One vector is turned by the same rotation once a step. Each row is the vector after some number of steps, and that number follows the row.
The counts run from 0 to 532.
85  81  77  102  81  87  107  75  108  98  98  118  109  79  85  114  101  141  106  107  92  100  126  98  82  117  123  96  94  117  95  110  91  98  85  111  113  105  128  87  86  106  86  62  116  110  91  84  89  122  111  87  100  112  103  59  92  96  100  83  129  95  106  105  111  86  109  112  105  106  89  95  93  81 => 269
83  101  105  104  72  99  95  52  109  107  97  110  101  87  81  122  104  119  101  98  67  111  117  101  86  101  123  84  102  112  59  105  96  94  78  82  108  97  108  91  93  119  104  85  81  125  93  94  92  118  111  82  105  103  85  67  94  86  77  105  113  120  107  106  70  85  85  81  108  100  102  97  91  82 => 381
86  124  90  99  80  128  93  100  121  93  96  101  115  94  79  106  134  84  116  107  94  94  118  120  93  117  125  116  126  110  90  92  97  84  104  110  103  86  119  119  87  133  101  75  104  118  117  102  91  115  96  87  120  120  88  102  101  100  75  97  106  120  75  88  86  90  97  79  100  124  90  124  98  115 => 501
96  93  88  93  90  97  108  95  126  94  89  92  117  98  66  111  122  130  98  95  89  93  103  104  84  112  100  91  94  115  68  102  112  101  86  104  111  105  103  82  106  110  106  71  89  118  88  96  84  108  99  91  138  124  76  72  100  65  114  110  111  88  115  81  88  84  117  84  100  85  82  112  112  76 => 117
94  97  109  101  98  118  113  105  125  101  95  104  93  93  81  86  92  115  100  115  95  107  117  130  99  105  101  125  111  131  100  88  103  112  87  116  89  83  133  98  93  117  92  89  103  128  97  73  90  106  102  117  107  105  69  105  98  117  65  121  88  121  79  75  87  81  128  108  99  96  107  126  104  106 => 465
116  95  111  104  79  97  99  80  102  88  122  117  131  70  103  97  105  120  108  78  106  80  85  132  75  111  114  98  125  87  119  107  98  106  98  113  81  83  138  92  117  106  88  96  96  128  88  102  114  117  85  120  100  102  96  95  86  95  81  106  78  107  97  81  102  102  96  79  124  87  80  122  106  85 => 185
111  100  108  101  73  111  101  98  117  93  103  125  132  96  95  105  109  110  118  98  82  107  113  138  77  101  123  113  123  99  116  113  86  83  98  124  98  77  119  110  108  119  89  97  90  120  95  85  82  117  78  91  111  95  84  110  101  97  59  92  99  127  85  79  83  88  82  92  103  121  101  116  114  102 => 201
85  94  73  80  117  120  110  100  111  116  112  101  95  81  85  104  81  107  80  96  107  95  123  107  86  95  130  107  102  117  96  102  79  90  113  108  94  84  135  100  111  126  89  102  93  111  113  105  118  110  81  88  90  121  94  116  124  102  103  108  103  98  87  57  114  84  117  99  99  98  123  122  122  88 => 320
88  126  112  88  87  103  85  94  105  101  129  99  95  76  83  96  98  122  108  95  95  101  114  135  81  94  101  101  114  129  115  96  111  114  79  121  101  106  107  91  116  117  88  88  101  110  96  115  121  96  89  132  89  111  102  103  96  110  69  108  75  98  105  75  98  97  117  78  124  64  103  136  98  106 => 444
77  110  109  99  88  116  103  93  105  89  112  100  116  70  94  73  111  103  116  95  98  107  114  120  91  113  108  114  119  114  113  100  98  89  99  124  89  102  132  104  107  122  89  97  99  140  98  115  85  118  100  114  108  108  85  100  94  122  71  119  108  96  82  74  105  94  126  95  119  95  89  122  127  97 => 460
91  93  68  100  104  109  114  91  108  119  105  108  94  86  80  123  94  142  86  120  109  77  121  113  71  96  119  97  95  114  105  97  106  111  92  105  109  87  140  97  96  119  78  78  119  99  114  89  121  101  92  96  83  123  104  83  97  100  101  74  89  100  112  88  120  88  112  106  106  87  112  126  91  91 => 294
95  88  99  94  104  93  87  64  107  113  80  98  90  66  76  96  115  120  90  88  105  80  116  102  82  115  134  90  94  116  71  117  110  85  74  94  84  108  109  95  104  101  121  88  80  118  107  120  113  107  106  80  104  116  104  78  86  83  99  120  115  111  99  99  63  85  122  79  100  88  108  100  85  76 => 376
109  80  99  112  81  115  122  97  121  90  89  118  107  83  88  100  87  125  96  108  91  116  117  133  87  86  119  94  123  106  80  104  101  124  99  107  104  93  133  75  104  119  84  84  100  129  77  85  87  124  89  102  105  114  71  72  117  121  106  106  78  123  105  83  101  103  106  93  106  98  86  104  103  97 => 163
75  95  93  103  97  90  107  76  102  95  91  104  122  73  83  95  106  126  101  94  109  97  123  101  86  138  129  106  104  120  102  111  91  83  87  129  105  109  128  80  95  93  96  54  109  114  118  93  107  119  104  104  99  115  107  84  99  102  103  85  131  92  118  85  117  85  112  110  107  111  103  90  95  77 => 271
100  98  92  72  79  127  80  75  100  95  123  87  98  62  91  109  104  91  109  98  96  97  95  106  85  106  118  97  119  108  112  98  95  81  104  98  83  77  139  112  78  127  95  90  119  121  114  117  126  110  98  118  101  116  101  115  90  105  59  123  103  114  83  90  93  92  107  89  100  91  98  117  103  115 => 64
99  97  68  79  75  99  100  76  117  73  93  94  112  76  71  123  117  96  106  106  101  87  118  111  99  122  119  68  116  106  80  120  97  103  91  103  118  114  112  92  95  124  104  65  98  113  97  108  109  99  110  86  114  134  106  78  90  106  117  110  113  110  105  88  96  84  108  94  94  109  91  120  87  104 => 528
90  119  101  102  88  135  96  126  103  113  114  80  93  85  95  95  103  114  101  104  90  107  120  139  76  88  116  107  103  133  113  99  107  101  96  118  97  107  118  96  101  132  83  75  104  113  118  109  100  116  75  121  97  114  93  105  116  97  79  96  88  90  113  71  96  103  115  96  116  73  103  132  112  102 => 435
88  103  96  110  79  109  95  92  102  113  101  88  103  98  92  104  115  139  102  107  83  94  108  120  69  100  102  85  86  124  90  121  111  87  84  106  104  107  112  99  103  114  93  65  85  116  106  103  96  122  89  107  111  96  91  74  86  57  88  89  101  74  125  82  96  91  97  94  107  73  100  127  116  78 => 410
91  76  80  87  94  116  111  52  103  91  128  101  119  94  84  105  84  113  83  96  99  101  124  95  92  95  119  110  119  109  105  102  81  91  108  109  93  88  148  96  93  121  85  104  111  123  96  77  103  119  74  113  83  104  93  111  110  110  84  98  109  100  94  75  122  92  92  111  104  101  104  106  121  99 => 317
128  115  99  99  80  102  94  116  117  102  110  114  109  90  86  115  97  93  109  86  100  100  116  132  87  120  142  115  120  102  100  101  74  116  101  109  101  79  119  101  107  135  80  102  92  111  105  99  95  102  86  98  107  109  91  113  121  94  82  103  86  119  82  73  63  79  92  80  110  112  101  123  100  99 => 209
114  90  94  106  72  114  103  94  114  98  107  127  124  96  100  109  110  113  121  97  84  107  108  127  82  100  124  105  124  94  110  123  83  94  102  114  95  79  133  115  97  127  85  101  92  120  91  87  70  122  86  86  105  100  81  98  98  98  66  99  101  117  80  79  81  90  83  94  99  123  90  116  122  97 => 202
84  109  90  92  99  83  102  106  112  101  97  117  88  67  85  102  121  134  108  103  109  79  130  114  77  119  121  100  90  122  103  114  103  87  74  127  108  113  112  90  95  94  118  56  108  92  106  98  125  107  114  85  95  125  115  75  86  85  102  97  126  87  102  86  102  87  119  103  100  95  108  100  80  80 => 263
73  111  105  96  78  110  97  107  104  115  106  99  100  100  85  101  80  116  97  109  88  133  129  124  84  90  120  96  104  147  82  104  95  107  87  115  115  104  106  90  119  125  85  74  89  110  99  98  89  123  87  115  101  102  84  95  131  96  75  89  100  97  115  69  92  92  99  81  104  86  105  119  108  96 => 427
98  95  93  100  81  98  92  93  95  136  100  86  88  93  84  104  103  126  86  95  101  97  113  100  85  110  123  90  82  130  65  111  105  114  81  95  96  95  122  94  89  115  102  63  87  101  105  90  105  117  97  116  95  91  89  86  104  52  87  105  105  86  115  83  65  86  97  87  96  69  103  115  93  81 => 401
90  104  103  116  64  141  96  74  103  101  89  96  92  100  85  120  108  104  101  101  68  103  127  120  80  96  122  103  105  103  70  116  102  88  85  101  98  108  112  99  73  138  99  80  85  118  116  86  96  111  81  93  106  109  83  86  107  92  79  107  109  116  117  96  76  90  83  89  111  107  100  93  94  93 => 389
88  101  109  98  95  111  112  113  121  109  102  114  90  92  85  84  94  119  104  114  100  114  116  117  96  105  101  122  103  129  101  92  97  107  92  113  90  76  139  104  96  121  94  90  97  128  92  83  82  112  113  110  115  94  64  108  105  102  69  123  91  111  70  63  85  81  125  105  100  92  104  133  114  103 => 466
93  93  92  90  96  83  98  87  109  79  103  111  92  75  85  95  122  136  107  94  105  78  127  109  83  121  112  105  90  112  111  116  104  90  77  129  93  117  117  89  81  87  113  55  110  99  105  87  122  101  107  92  93  117  118  78  79  86  94  105  122  93  102  85  99  80  115  111  103  90  102  94  81  81 => 262
108  89  90  83  82  118  83  71  100  106  120  93  89  72  94  119  106  108  104  72  80  86  110  91  77  92  126  91  94  95  87  110  79  93  94  69  86  90  131  105  76  126  111  98  90  124  106  106  119  117  98  82  106  114  97  91  82  76  83  129  106  101  89  85  75  87  100  103  106  78  100  97  96  87 => 365
101  86  105  91  76  79  102  68  105  84  112  138  128  75  89  100  92  114  110  87  98  103  96  122  93  107  119  94  124  92  104  124  83  109  85  112  94  84  126  103  125  107  95  101  83  124  66  90  92  116  105  94  89  98  92  88  95  106  64  113  97  118  88  80  88  88  87  80  106  107  84  114  109  95 => 194
92  113  84  75  81  114  90  78  110  88  101  88  117  90  59  132  118  106  106  76  74  82  107  109  83  105  104  79  115  100  81  99  103  111  81  93  114  109  90  88  104  119  105  70  97  114  103  106  117  97  95  96  114  152  104  77  100  91  100  99  106  106  126  93  98  93  103  73  113  86  85  111  97  98 => 113
70  106  97  101  94  84  115  63  119  85  121  136  110  87  83  109  92  137  97  105  101  96  116  113  72  101  108  118  102  112  93  91  101  79  106  123  102  96  118  83  130  113  74  105  107  105  76  88  108  116  85  102  100  93  90  94  119  91  92  92  106  90  105  71  121  89  97  75  114  106  92  115  114  81 => 306
113  114  98  107  84  100  90  130  127  116  112  101  104  94  92  121  120  120  110  98  88  107  133  106  79  117  134  115  87  121  102  94  86  95  98  110  120  86  122  90  71  119  92  59  112  97  119  91  96  117  101  93  120  106  98  90  103  75  92  84  112  97  93  87  74  80  102  112  106  101  109  113  88  86 => 248
84  116  99  99  84  108  87  67  126  90  122  102  101  80  93  106  109  120  115  127  86  95  119  134  72  91  113  89  114  127  112  95  113  77  104  99  107  94  114  99  107  129  74  94  106  117  97  112  115  111  89  106  103  96  103  93  76  108  73  89  77  110  90  96  112  101  110  89  112  91  112  150  96  114 => 39
72  86  82  93  88  103  115  51  103  82  126  128  109  84  89  101  108  131  96  109  107  88  126  107  80  86  109  113  117  104  101  105  101  78  103  126  92  111  133  95  110  120  87  107  115  108  78  87  96  117  83  94  79  104  97  89  108  106  82  109  125  93  92  87  129  100  96  97  110  102  88  112  116  91 => 308
74  102  94  95  89  112  104  104  97  116  91  91  87  88  79  85  103  115  90  123  99  116  134  134  93  90  113  96  108  145  92  119  108  101  78  131  104  119  110  98  107  125  106  70  87  111  109  91  92  108  88  117  84  114  90  92  113  108  79  105  109  100  113  70  89  94  113  100  89  83  110  117  104  96 => 425
98  89  92  81  96  92  102  63  116  78  97  105  109  76  67  94  100  106  111  90  104  76  96  101  101  127  105  99  112  99  96  111  90  121  81  92  89  87  125  108  108  101  102  88  92  133  84  92  102  112  126  88  103  121  92  81  74  98  82  122  105  109  74  78  94  80  129  81  103  98  85  118  100  104 => 488
86  121  99  106  79  115  103  79  113  95  121  91  100  99  88  96  78  107  100  102  97  110  126  114  90  115  119  114  101  128  83  97  92  98  112  95  107  94  128  87  99  130  64  80  98  120  105  92  107  135  91  126  103  80  78  105  117  92  87  86  86  92  96  64  105  94  97  90  117  93  100  131  101  109 => 22
107  95  86  90  64  122  105  114  105  94  125  95  111  89  88  114  110  113  102  81  86  109  112  104  83  86  111  86  104  103  76  98  90  118  106  96  105  97  135  80  84  124  100  66  106  112  88  96  99  139  90  106  114  119  86  73  116  79  101  108  98  80  105  75  102  102  90  98  112  70  66  106  105  98 => 137
107  108  114  92  93  113  83  80  120  119  112  98  101  93  82  117  90  107  96  67  72  102  108  94  78  102  126  110  97  115  82  84  84  74  103  77  99  67  118  91  85  112  102  87  88  124  114  100  123  121  87  98  121  91  90  111  99  67  76  103  95  121  91  81  70  80  85  90  108  87  118  107  95  83 => 362
107  83  77  79  83  100  90  82  118  119  103  86  111  107  59  126  107  127  88  95  84  92  96  90  89  101  107  82  101  115  76  94  102  120  82  86  109  82  116  95  83  113  105  62  104  108  94  84  98  105  105  96  111  130  93  84  92  68  86  98  107  106  109  93  80  83  104  89  89  75  90  119  97  94 => 107
80  99  115  102  97  111  104  87  112  88  106  93  130  77  87  71  100  119  112  93  94  116  105  115  91  124  110  117  114  121  113  100  96  90  98  124  91  94  128  94  116  109  86  88  103  144  94  110  86  122  97  123  114  104  77  100  94  112  72  111  101  95  88  70  104  90  125  95  114  96  94  122  127  86 => 459
142  90  102  97  71  103  97  89  117  94  115  111  111  103  88  119  105  109  106  85  92  87  113  122  90  115  117  115  118  97  107  109  84  115  90  112  93  80  130  105  82  125  89  98  94  110  96  70  94  101  85  113  96  99  91  117  99  90  70  119  88  122  83  77  69  77  86  103  106  103  91  120  93  103 => 211
107  123  92  83  76  120  85  90  120  76  112  96  99  93  71  117  121  81  104  88  100  81  115  118  99  116  112  107  119  96  85  97  98  105  99  107  97  91  112  104  81  130  103  68  105  106  114  93  128  103  97  105  106  121  101  116  101  88  84  111  97  115  83  74  85  87  90  79  99  105  82  120  76  122 => 510
99  80  91  75  119  81  100  58  121  112  116  101  112  77  82  101  91  131  86  82  98  90  108  88  83  99  126  98  98  118  101  94  88  83  100  94  98  77  125  90  119  97  101  112  90  124  90  109  111  118  88  90  99  99  99  100  79  85  91  105  104  103  82  83  103  82  117  91  99  80  116  129  115  75 => 336
